Each row has a name. After each piece below comes the name of the row it's from, unless a question asks for something else. Each question is about the rows just above it. Places in a row count from 1.

z_877: [144 159 165 138]
z_856: [145 156 164 138]
z_930: [169 158 162 163]
z_952: [171 172 161 139]
z_957: [168 163 163 164]
Which value is in both z_856 and z_957? -> [164]
Which entry of z_952 is missing from [139 161 171]? -> [172]
Where in the named rows is [139]? -> z_952, 4

z_856: [131 118 117 124 136  88  99 140 130 155  79 127 139 145 130  98 103]
z_589: [123 135 121 122 134 131 134 142 123 126 142 128 131 147 145 111 142]
z_993: [123 135 110 122 134 131 134 142 131 126 142 128 131 132 129 118 120]
z_350: [108 128 132 132 129 122 126 156 132 118 127 120 155 153 150 101 141]
Row and place of [79] in the named rows: -> z_856, 11
Shuffled z_993 with one entry gone: [126 135 118 123 131 110 122 131 142 142 134 131 129 120 134 128], missing -> [132]
The row with [123 135 121 122 134 131 134 142 123 126 142 128 131 147 145 111 142] is -> z_589
Where do [123 135 110 122 134 131 134 142 131 126 142 128 131 132 129 118 120] appear? -> z_993
Row and place of [111] in the named rows: -> z_589, 16
Shuffled z_856 with one entry gone: [130 124 130 117  98 140  79 145 127  88 118 136 103 155  99 131], missing -> [139]

z_691: [114 170 127 123 118 143 144 120 129]
z_589: [127 143 134 143 127 108 131 122 123]
z_148: [141  86 131 122 145 146 132 120 133]
z_952: [141  86 131 122 145 131 132 120 123]
q: [114 170 127 123 118 143 144 120 129] -> z_691
Shuffled z_952 with one entry gone: [145 141  86 132 123 120 131 131], missing -> [122]
Which value is in both z_691 and z_148? -> [120]
Row and place of [170] in the named rows: -> z_691, 2
z_691 without one entry, shuffled: [129 143 120 127 170 123 114 118]. Gone: -> [144]
Which row holds [141  86 131 122 145 146 132 120 133]? -> z_148
Which entry of z_148 is missing from [133 120 145 141 146 131  86 122]? -> [132]

z_856: [125 124 120 150 120 141 136]
z_691: [149 137 120 138 111 168 139]
z_993: [117 125 133 139 120 145 129]
z_952: [126 127 134 139 121 143 128]
z_132: [134 133 125 141 112 166 136]
z_350: [132 125 124 149 110 163 137]
z_148: [134 135 134 133 131 161 130]
z_877: [127 120 121 154 111 159 138]
Shared by z_856 and z_691: -> [120]
Which entry of z_148 is missing from [131 133 134 134 161 135]? -> [130]

z_952: [130  90 113 131 163 138 127]
z_132: [138 126 106 144 124 135 113]
z_930: [133  95 132 101 122 115 122]
z_148: [106 136 126 145 112 127 149]
z_691: [130 110 128 127 152 112 125]
z_957: [109 108 130 112  99 150 147]
z_993: [123 148  91  93 128 146 115]
z_363: [159 131 139 112 129  79 138]
z_589: [100 147 136 105  83  99 108]
z_350: [109 108 130 112  99 130 151]
[123] is at row and place -> z_993, 1
Row and place of [129] in the named rows: -> z_363, 5
Shared by z_148 and z_952: -> [127]

z_148: [139 138 142 121 135 117 133 113 105 141 129 137 126 129 129 119 116 142
 120 136]
z_877: [143 107 122 144 138 132 112 113 116 136 101 118 152 125 146 126 116 142
  88 129]
z_952: [134 122 107 121 133 138 144 108 126 136 107 131 121 143 120 126 134 121
 139 122]
z_691: [134 133 132 127 120 126 128 137 142 136 129 124 139 120 129 119 125 121
 133 132]
z_993: [120 112 132 133 142 123 138 122 126 117 118 131 121 134 120 133 121 137
 120 112]
z_957: [115 138 142 133 131 123 107 141 126 122 129 124 139 116 137 137 125 148
 107 139]
z_589: [125 127 132 139 142 126 128 127 142 108 124 143 126 134 120 122 142 131
 133 129]
z_350: [120 138 132 144 127 129 117 122 131 127 129 127 130 120 129 141 138 148
 120 132]
z_363: [125 127 132 139 142 126 128 127 142 108 124 143 126 134 120 122 116 126
 126 129]
z_856: [115 127 137 109 145 120 123 137 116 127 129 134 134 125 137 126 121 121
 126 132]
z_930: [115 138 137 144 131 123 107 127 126 122 129 124 139 116 137 137 125 148
 107 139]
Which entry of z_148 is missing from [141 116 129 129 136 113 133 120 142 139 117 138 137 142 121 129 135 105
 119]? -> [126]
Where do [115 138 137 144 131 123 107 127 126 122 129 124 139 116 137 137 125 148
 107 139] appear? -> z_930
Which entry of z_957 is missing from [148 141 139 137 107 107 129 126 137 133 138 115 123 124 122 131 116 125
 139]? -> [142]
q: [143 107 122 144 138 132 112 113 116 136 101 118 152 125 146 126 116 142
  88 129] -> z_877

z_957: [129 119 112 105 102 122 134 136 130 126 140 143 144 129 143]
z_877: [ 94  93 106 110  96 129 119 117 126  94 145 110 153  97 135]
z_930: [115 138 151 146 128 118 118 115 173 135 128 138 115 108 145]
z_132: [101  87 115 152 138 139 104 124 147 124 123  90 103  92 121]
z_856: [ 94  93 106 111  96 129 120 116 126  94 145 110 153  97 134]
z_993: [106 126 153 127 140 138 126 123 124 106 136 115 147 128 139]
z_363: [134 140 153 135 153  95 100 141 124 110 143 151 123 126 117]
z_350: [ 91 123 139 155 138 137 116  91 134 111 119  77 119 117  95]
z_148: [139 151 154 135 152  95 100 142 124 111 143 151 123 126 117]
z_952: [ 94  93 106 111  96 129 120 116 126  94 145 111 154  97 135]
Which entry of z_350 is missing from [ 95  77  91 155 119 123 117 139  91 119 134 111 138 137]? -> [116]
Which value is in both z_930 and z_856? -> [145]
z_350 without one entry, shuffled: [138 119 116  91 134 111  91 119 117 139  95 155 123 137]. Gone: -> [77]
q: [106 126 153 127 140 138 126 123 124 106 136 115 147 128 139] -> z_993
z_148 without one entry, shuffled: [ 95 151 139 154 111 124 151 123 143 100 117 135 142 126]. Gone: -> [152]

z_363: [134 142 164 161 120 105  89 154 133 160 165 144 105 165]
z_856: [ 95 122 153 167 103 122  95 165 113 145 166 159 131 155]
z_952: [134 103  89 103 122 161 165 114 110  91  97 101 156  89]
z_993: [166 157 128  99 166 108 140  92 162 137 105  89 101 124]
z_691: [119 150 167 156 130  96  91 146 143 164 161 135 103 166]
z_148: [125 156 126  97 166 110 142  92 162 135 104  89 102 123]
z_350: [153 122 102  91 144 145 166  96 131 101  90 105 137  94]
z_930: [112 144 165 161 124 102  89 152 136 162 164 141 109 167]
Which entry of z_363 is missing from [164  89 144 165 120 134 105 105 161 142 160 165 154]? -> [133]
Shuffled z_148 with one entry gone: [125 162 110  92 166 102 156 104 142  97 123  89 135], missing -> [126]
Which value is in both z_856 and z_148? -> [166]
Where in the named rows is [133]? -> z_363, 9
Which entry of z_350 is missing from [ 96 102 105  94 153 122 145 137 166 131 144  91 101]? -> [90]
Which value is in both z_148 and z_856? -> [166]

z_877: [128 127 128 128 130 128 127 128]
z_691: [176 139 119 134 113 108 109 143]
z_148: [128 125 129 128 127 128 127 127]
z_957: [130 119 130 136 133 120 136 130]
z_589: [106 141 107 136 132 115 122 159]
z_350: [164 137 127 136 128 138 112 138]
z_993: [128 130 127 128 128 128 129 135]
z_930: [139 156 122 118 134 134 161 133]
z_132: [128 127 128 128 130 128 129 130]
z_952: [106 141 105 136 133 116 121 159]
[106 141 105 136 133 116 121 159] is in which row? -> z_952
Shuffled z_930 with one entry gone: [139 156 133 134 161 122 134], missing -> [118]

z_856: [ 99 127 114 139 117 142  99  94 127 106 125 122 131  99 115 144 128 142
 127 128 136]
z_877: [102 131 121 138 123 122 108 106 128 111 130 131 134 107 107 128 121 127
 123 114 136]
z_350: [109 116 128 138 121 137 113 115 143 119 118 121 130 115 132 124 120 122
 120 115 135]
z_952: [115 134 116 146 121 136 117 110 133 117 139 122 128 116 122 123 124 148
 118 118 132]
z_148: [168 133 152 106 152 133 162 167 121 155 120 127 129 164 138 116 147 118
 147 133 128]
q: [115 134 116 146 121 136 117 110 133 117 139 122 128 116 122 123 124 148
 118 118 132] -> z_952
[ 99 127 114 139 117 142  99  94 127 106 125 122 131  99 115 144 128 142
 127 128 136] is in which row? -> z_856
[94] is at row and place -> z_856, 8
Which entry of z_877 is missing from [136 107 123 138 131 128 107 128 102 114 122 111 130 121 123 121 127 108
 106 131]? -> [134]

z_148: [109 129 120 131 126 144 150]
z_363: [127 117 140 136 135 127 111]
z_132: [158 137 140 128 135 126 111]
z_589: [100 137 120 136 120 119 150]
Shuffled z_148 with one entry gone: [131 126 129 144 120 150], missing -> [109]
Row and place of [144] in the named rows: -> z_148, 6
Shared by z_132 and z_148: -> [126]
[158 137 140 128 135 126 111] is in which row? -> z_132
Shared by z_363 and z_589: -> [136]

z_930: [127 104 105 128 146 147 124 108 114 139 151 141 115 100 110 115 154 142
 115 106 119 147 154 129 103  98 124 155 156 130 104 104 133 157 147 115
  94 108 143 165 149 113  95]
z_691: [127 114 105 128 146 147 107 108 114 139 151 141 115 100 110 141 154 142
 115 106 119 147 154 129 103  98 124 155 156 130 104 104 133 157 147 115
  94 108 143 165 149 113  95]
z_363: [126 110 104 103 114 127 142 150 148 140 124 113 107 112 121 138 151 153
 145 131 115 103 100 106 123 137 153 154 146 131 115 105 106 115 132 146
 153 152 136 118 103  96 101]
Which row holds [126 110 104 103 114 127 142 150 148 140 124 113 107 112 121 138 151 153
 145 131 115 103 100 106 123 137 153 154 146 131 115 105 106 115 132 146
 153 152 136 118 103  96 101]? -> z_363
q: [127 114 105 128 146 147 107 108 114 139 151 141 115 100 110 141 154 142
 115 106 119 147 154 129 103  98 124 155 156 130 104 104 133 157 147 115
  94 108 143 165 149 113  95] -> z_691

